(in the rows, 128 means zero)
Which row each row swaps with, under one turn or mirror:
The rows were stretched afterwards, more along some directions than others.
tokog: [118 123  81 121 141 110 122  87 142 152 127 138 139 180 126 129 127 127
 109 133 100]
mezus: [129 142 143 112 122 118 141 131 118 138 111 135 131 140 117 118 139 123
 137 105 114]
riri: [109 123  77 133 146 114 124  87 146 158 116 131 141 163 122 134 125 130
 102 135 109]
kimap: [156 134 120 134 106 155 124 128 112 120 164 141 133 160  88 148 134 114
 128 145 142]
Dokag: [116 136 146 136 120 127 174 135  90 125 118 154 116  84 167 103 105 104
 122 127 144]
gad: [121 118  86 126 148 117 116  88 147 150 118 133 142 176 126 132 127 127
 112 134  98]
rufu: [125 123 102 155 141 137 134 121 120 110 132 132 142 144 154 144  96 134
 103 131 117]
dena: [153 129 120 137 105 154 118 129 109 118 162 136 130 171  82 157 133 116
 128 145 135]
ribo: [123 144 121 142 139 147 127 115 142 130 113 129 153 121 118 128 129 120
 128 133 159]
Mov: [140 112 114  95 122 135 132 111 108 144 138 118 130 127  94 160 125 151
 113 110 101]
Nazap: [126 109  89 130 147 135 130 125 121 121 141 124 137  99 118 143 130 157
 130 102 123]
poriv: [126 120 112 164  76 141 158 130  98 101 122 149 104 142 106 114 119 114
 139 137 146]
korep: [128 114 115 178  79 141 153 124 105 102 123 142 104 147 109 117 108 115
 132 144 150]
deg: [126 145 119 142 135 141 128 112 145 126 118 127 152 117 115 126 126 126
 134 141 164]
sala: [117 112  95 128 144 133 132 127 121 128 127 115 137  90 130 130 127 162
 128 106 126]
soku: [128 121 100 151 135 144 137 127 115 106 132 136 130 133 147 153 102 131
 108 125 113]
Reku: [133 132 129 154 134  95 121 129 159 116 140 111 148 139 139 123 124 135
 143 149 138]
nevur: [114 122  83 131 144 114 121  82 145 152 127 134 140 182 117 142 118 135
 105 134 103]
dezib: [154 125 106 175 108 139 135 139 136 125 122 127 124 141  81 139 122 123
  85 143 132]
bev: [128 152 119 143 131 144 131 118 139 127 121 132 150 122 118 122 129 119
 136 140 162]
Tano: [122 135 137 100 126 119 130 120 126 150 113 136 134 145 110 119 149 124
 132 108 113]
bibul: [152 123 107 166 113 147 137 143 134 127 116 127 121 124  80 137 121 125
  84 146 137]
puzuv: [108 146 120 145 127  99 138 120 125 152 143 128 150 148 144  94 128 123
 128 151 143]
rim: [111 108  93 130 138 133 132 124 116 127 127 122 125  91 121 133 131 157
 134 107 132]
ger: [114 145 146 134 124 131 168 138  95 129 123 148 124  82 161 100 104 106
 125 127 146]
pivu: [107 145 107 130 133  98 135 123 124 157 139 122 145 141 142  87 129 119
 127 152 137]
nidi: [140 118 110 145  99 100 147 125 133 135 115 115 107 142 135  94 136 142
 122 123 129]
nosod: [152 104 127  95 123 136 128 108 112 140 137 128 123 130 106 158 131 155
 114 111 102]
Movib: [161 139 122 119 105 157 124 123 110 120 159 151 135 162  88 138 137 112
 131 146 138]
nuti: [129 124 111 152 139 134 134 118 123 108 136 138 136 147 156 157 100 137
 108 135 115]
vare: [150 136 124 145 102 153 125 128 114 116 159 146 129 168  88 143 140 111
 127 145 141]
boto: [127 122 105 152 137 141 139 115 117 110 136 138 135 134 151 155  92 140
 104 128 117]
Tuti: [118 110  94 128 144 128 132 128 118 126 124 121 127  89 131 130 134 156
 130 111 129]
Tevuv: [120 111  83 135 141 134 140 130 113 123 135 119 135  88 117 138 128 154
 124 101 125]
Sufez: [130 118 107 152 137 139 131 123 113 105 129 131 134 141 153 146  94 136
 109 135 117]
zol: [109 148 107 130 139  98 134 117 127 158 145 130 151 135 146  91 123 115
 132 153 138]
zedid: [148 140 121 123 111 156 123 122 117 128 156 143 136 161  86 143 135 110
 128 146 140]
fefi: [125 108  91 133 136 139 138 137 105 122 132 118 130  87 116 136 131 152
 125 103 128]
pasi: [110 137 148 132 123 131 175 136  88 134 115 147 123  77 164 106 105 110
 118 116 144]
sofu: [110 145 111 134 133 100 140 122 126 153 141 134 149 144 147  87 132 118
 129 150 142]
tazaf: [136 134 131 154 127  94 135 138 149 116 132 117 141 131 134 114 136 132
 132 145 145]
Nar: [153 105 114 101 123 135 118 110 113 146 142 121 132 136  87 158 132 152
 115 122 103]
pidub: [108 141 107 136 136  96 137 113 130 155 148 132 154 159 142  98 129 125
 130 142 132]
Fadul: [150 105 118 100 125 128 123 106 114 143 141 124 122 143  97 162 133 154
 117 117 100]
Zub: [165 134 114 134 106 158 124 122 113 120 169 146 140 173  80 147 136 115
 123 143 130]
buv: [121 120 104 150 134 136 136 122 108 110 128 132 132 140 154 146  92 136
 109 136 119]
kotov: [117 136 116 159 119 137 125  99 134 139 129 115 139 165  99 158  88 122
 132 123 116]
bag: [113 147 117 123 135 102 138 115 127 160 143 133 151 146 145  94 130 117
 134 149 137]
Ropen: [140 121 105 136 105  99 151 118 143 134 121 113 109 145 149  98 135 145
 126 122 127]
Muboz: [120 130 117 145 119 133 124  93 132 148 132 122 142 172 103 159 104 121
 127 129 111]

Reku is swapped with poriv
fefi is swapped with rufu
deg is swapped with Dokag
ribo is swapped with pasi
pidub is swapped with dena

Which row each row swaps with, under one turn or mirror:
The rows were stretched afterwards, more along some directions than others.
kubet: [125 123 155  84  98 123 113 137 114 131 102 141 150 104 108  99 118 120
 181 116 114 138 108 135 153 132  91]
ravag: [129 117 146 128 147 117 161  82 108 107 112  99 110 136 124 159 140 125
  99 101  89 139 127 155 117 103 114]
pon: [132 137 131 114 124 106 149 103 123 118  83 133 149 116 102 133 159 123
 112 115 126 124  96 147 157  78 113]
Suzul: [114 142 133 144 150 140 161 122 103 129 184 136  98 118 133 149 130 141
 119 126 127 155 137  98 117 146 164]
vin: [134 124 131 128 130 115 140 118 123 114  74 141 143 124  88 124 161 139
 118 126 142 122  95 145 143  78  90]
gop: [ 90 109  89 114 131 144 142 133 143 149 126 143 130  76 137 108 125 161
 111 122 123 145 144  96 111 137 160]
Puzus: [111  92 119 138 120 133 153 103 112 114 137 100 144  71 130 120  96 158
 143 134 120 146 104 102 108 134  83]
nide: [126 130 135 111 120 127 142 130 119 125  68 132 146 102 109 120 161 124
 120 116 126 129 105 138 148  89 122]
dilem: [109 104 118 135 117 117 150  98 112 113 149 103 139  90 124 126 100 152
 130 131 122 132 107 100 111 126  77]
remu: [139 137 123 115 130 145 144 158 114 117 101 103 135  85  98 124 140 155
 114 115 101 159  93 169 105 138 121]
bana: [139 120 131 166 118 146 166 146 145 100 150 110 117  71 105 124 133 176
 124 130 133 134 121  94 117 157 107]
nir: [138 134 112 148 122 137 177 132 159 107 144 119 109  77 104 107 153 157
 114 125 129 139 110  95 130 145 137]
Kurig: [122 127 168  85 102 134 111 148 125 140 109 146 135 101 113 100 122 135
 173 116 116 129 104 137 146 145  97]
tukub: [121  91 124 132 107 109 148 105 122 105 142  99 142  79 122 118  95 147
 143 136 109 147  95 102 124 139  86]
rivis: [124 112 145 130 133 116 107 138 130 112 154 135 142 109 113 125 102 124
 130 114 148 140 108 128 119 137 141]
safov: [141 136 140 124 131 114 147 109 112 106  82 135 150 118 105 136 159 114
 121 118 143 128 102 142 155  75 111]
Zana: [111  97 125 127 110 110 150 104 121 114 148  99 150  86 127 115  93 146
 140 135 108 139 100  97 117 142  81]
tov: [130 110 143 136 116 112 110 150 136 103 161 142 141 111 105 108 105 124
 132 120 147 119 108 123 126 131 137]
pefe: [112  97 100 123 126 131 152 103 111 111 148 115 140  76 138 118  96 145
 152 128 112 159 107 102 114 139 100]
tem: [112 126 119 157 158 141 174 104 104 115 171 126 101 123 118 150 129 157
  98 125 136 154 147 103 101 134 119]
vav: [101 126 105 111 129 152 133 148 132 148 144 138 130  72 153 123 117 146
 115 128 134 159 128 113 112 142 170]
vig: [126 108 146 132 111 120 118 156 145 109 166 128 149 101 102 128 105 123
 143 105 138 121 117 130 135 143 153]
venil: [108 127 148  79 100 130 118 139 114 137 111 140 139  97 106  92 121 133
 171 119 117 129 107 145 146 146  83]
zelol: [102  89 116 127 125 127 140 104 109 109 155 109 139 101 132 133  96 152
 144 136 106 147 108 110 115 145  79]
Gegor: [105 129  93 124 142 145 141 119 127 140 150 148 117  79 160 128 125 150
 118 120 139 154 136 115 108 127 172]
Nek: [118 125 162  83 101 132 123 139 122 140 107 131 143  97 109 106 126 144
 177 116  97 129 108 143 142 151  86]
gezez: [ 95 133  96 111 129 139 147 128 133 153 153 139 133  73 144 126 122 147
 105 121 125 152 129 106 121 138 177]
sibit: [125 135 136 115 125 115 141 121 121 123  70 149 145 109 108 116 164 133
 141 118 136 122 114 131 152  88 121]
duzo: [103 126 133 144 150 146 162 125 104 130 167 120 108 111 115 143 123 146
 104 126 116 153 145 107 109 158 140]
Tedu: [116 139 163  75 104 142 122 144 112 141 103 129 133  89 119 118 127 139
 166 112 105 133 114 158 142 148  92]
vose: [131 122 117 133 155 145 139 139 107 112 112 105 134 109 101 140 127 155
 106 115 114 157  90 179 108 131 106]
pebof: [142 131 129 121 126 129 139 146 124 123 111  92 133  91 103 127 118 161
 107 103 102 152  94 174 110 150 111]
lekuz: [131 127 130 116 125 125 141 132 129 120  74 138 143 114  90 118 161 123
 112 120 136 126 105 141 148  86 100]
Tese: [139 100 139 149 127 121 121 135 149  94 173 124 139 101 114 130  98 128
 138 102 141 120 105 123 129 141 135]
meved: [140 115 142 120 144 120 168  99 119  96 111  93 110 132 120 156 140 112
  84 114  89 149 113 147 128 107 108]
sepe: [136 130 152 124 155 123 160 104 107  91 114 117  86 127 132 156 153 124
 102 117 115 143 127 158 116 107 115]
Lozo: [132 131 147 119 143 120 162 113 122 114 104 107  98 121 135 161 143 134
 108 103  87 148 133 142 114 116 127]
pid: [128 117 141 123 121 118 153 108 164 117 107 113 108 124 136 120 133 149
  91  91 105 121 118 141 136 100 126]
firas: [122 136 132 159 147 142 179 130 143 113 159 110 107  95 107 131 145 167
  93 139 134 138 108  94 108 149 132]
pozup: [142 114 123 153 106 118 116 151 152  94 159 125 149 108 100 117 111 121
 125 110 138 125  99 110 134 118 145]
viped: [134 127 145 112 143 143 159 104 116 106 120 105 108 128 143 163 141 114
 108  92  99 149 137 159 123 106 125]
bami: [ 97 112  97 131 133 141 136 122 129 141 141 153 123  85 134 113 126 159
 112 127 138 140 139  95 114 129 157]
kup: [124 124 123 169 144 149 185 118 151 104 154 121 111  87 116 129 142 172
 110 122 139 143 122  70 123 135 135]
Mis: [136 117 127 123 108 114 150 125 175 105 136 123 108 109 136 106 135 122
 111  99 119 108 104 143 152 111 146]
lema: [111 129 174  78  95 122 115 147 106 138 102 126 153 104 104 116 126 130
 175 125 105 140 103 137 148 151  83]
bovup: [116 129 133 153 147 144 155 140 119 122 159 130 100 123 113 147 128 152
 114 128 117 145 151  93 114 147 128]
fote: [132 130 154 121 130 115 149 117 153 115 117 109 104 136 128 130 142 137
  88 109 108 110 102 163 129 109 123]
maveg: [ 93 128  97 101 132 154 126 143 141 155 144 144 118  79 150 121 123 145
 108 107 111 141 140 116 115 147 182]
gisif: [142 127 138 130 142 117 161  86 123 106 130 108 100 134 144 153 137 108
 101  98  96 140 127 131 128  94 142]
Kob: [136 140 121 115 124 133 139 161 134 117 107 124 124  83 101 121 136 158
 114 108 111 155  91 173 120 148 140]
badu: [135 128 119 122 129 125 152 140 115 116 100  86 136  93  92 137 128 168
 100 113  96 158 102 185 106 144 110]
fova: [142 127 142 122 141 122 169 103 121 101 126  94 115 129 125 154 141 105
  95 102  85 144 117 134 128 103 126]
lebis: [110 136 130 143 146 161 152 156 108 127 165 124  94 119 114 138 139 143
 100 130 126 147 147 105 105 142 136]
gokef: [133 124 151 112 153 133 155 110 114  97 118 114  92 120 135 161 143 112
 119  98 101 143 134 155 135 120 122]
Zipur: [119 134 123 147 158 146 180 120 113 120 162 127  92 106 119 142 136 143
  99 128 119 157 135  98 118 149 144]
Nam: [116 141 131 138 158 131 168 112 108 123 180 137  91 115 132 143 128 145
 109 125 118 155 141 109 113 152 153]
Zupon: [117 114 165  91  96 131 114 139 120 144  90 131 144  98 101  98 116 148
 165 117 112 126 112 146 138 136  75]
dud: [129  95 142 129 120 122 116 151 152 110 155 131 144 111 106 112 104 135
 125 124 140 123 113 125 115 141 136]
sog: [ 93 121  86 115 139 153 144 127 131 156 148 143 122  81 146 125 122 161
  97 114 125 155 143 113 100 135 173]
bered: [132 102 146 115 108 126 103 144 163 116 137 125 143  89 110 118 103 125
 136  93 116 125 118 136 131 141 151]
rurad: [119 118 161  89  90 131 120 158 124 139 111 127 145  91 103 103 118 136
 172 121 103 133  98 140 155 151  97]
betaf: [122  96 112 142 125 126 154 101 115 101 146  97 139  86 134 122  97 149
 130 138 117 149  90  95 111 130  82]
Sabeg: [115 105 110 121 120 128 145  94 111 103 146 109 139  81 138 117 103 135
 155 127 118 144 103 110 119 131  88]
Fuvuz: [111 132 122 148 153 138 158 122 101 122 170 119  92 116 125 146 124 148
 106 123 124 154 150  98 108 143 132]
bar: [134 109 152 115  88 122 130 149 170 124 110 109 118 105 121 113 129 147
 114  88 101 103 119 152 129 121 116]
Segeb: [141 137 134 124 134 135 155 153 110 119  98  99 142  98  97 129 141 164
 115 128 116 153  85 173 104 135 114]
Tizar: [127 134 115 153 133 119 156 139 108 120 114  99 139  92  87 127 123 173
 103 121 120 145  82 159 115 134 109]
mul: [133 146 133 133 134 100 146 105 108 108  88 137 138 116 100 131 160 127
 118 123 140 120  97 127 149  87 110]

bovup is swapped with Lozo
gisif is swapped with Zipur
pon is swapped with gezez
Sabeg is swapped with venil
pefe is swapped with kubet
gop is swapped with sibit
nide is swapped with bami
lekuz is swapped with Gegor

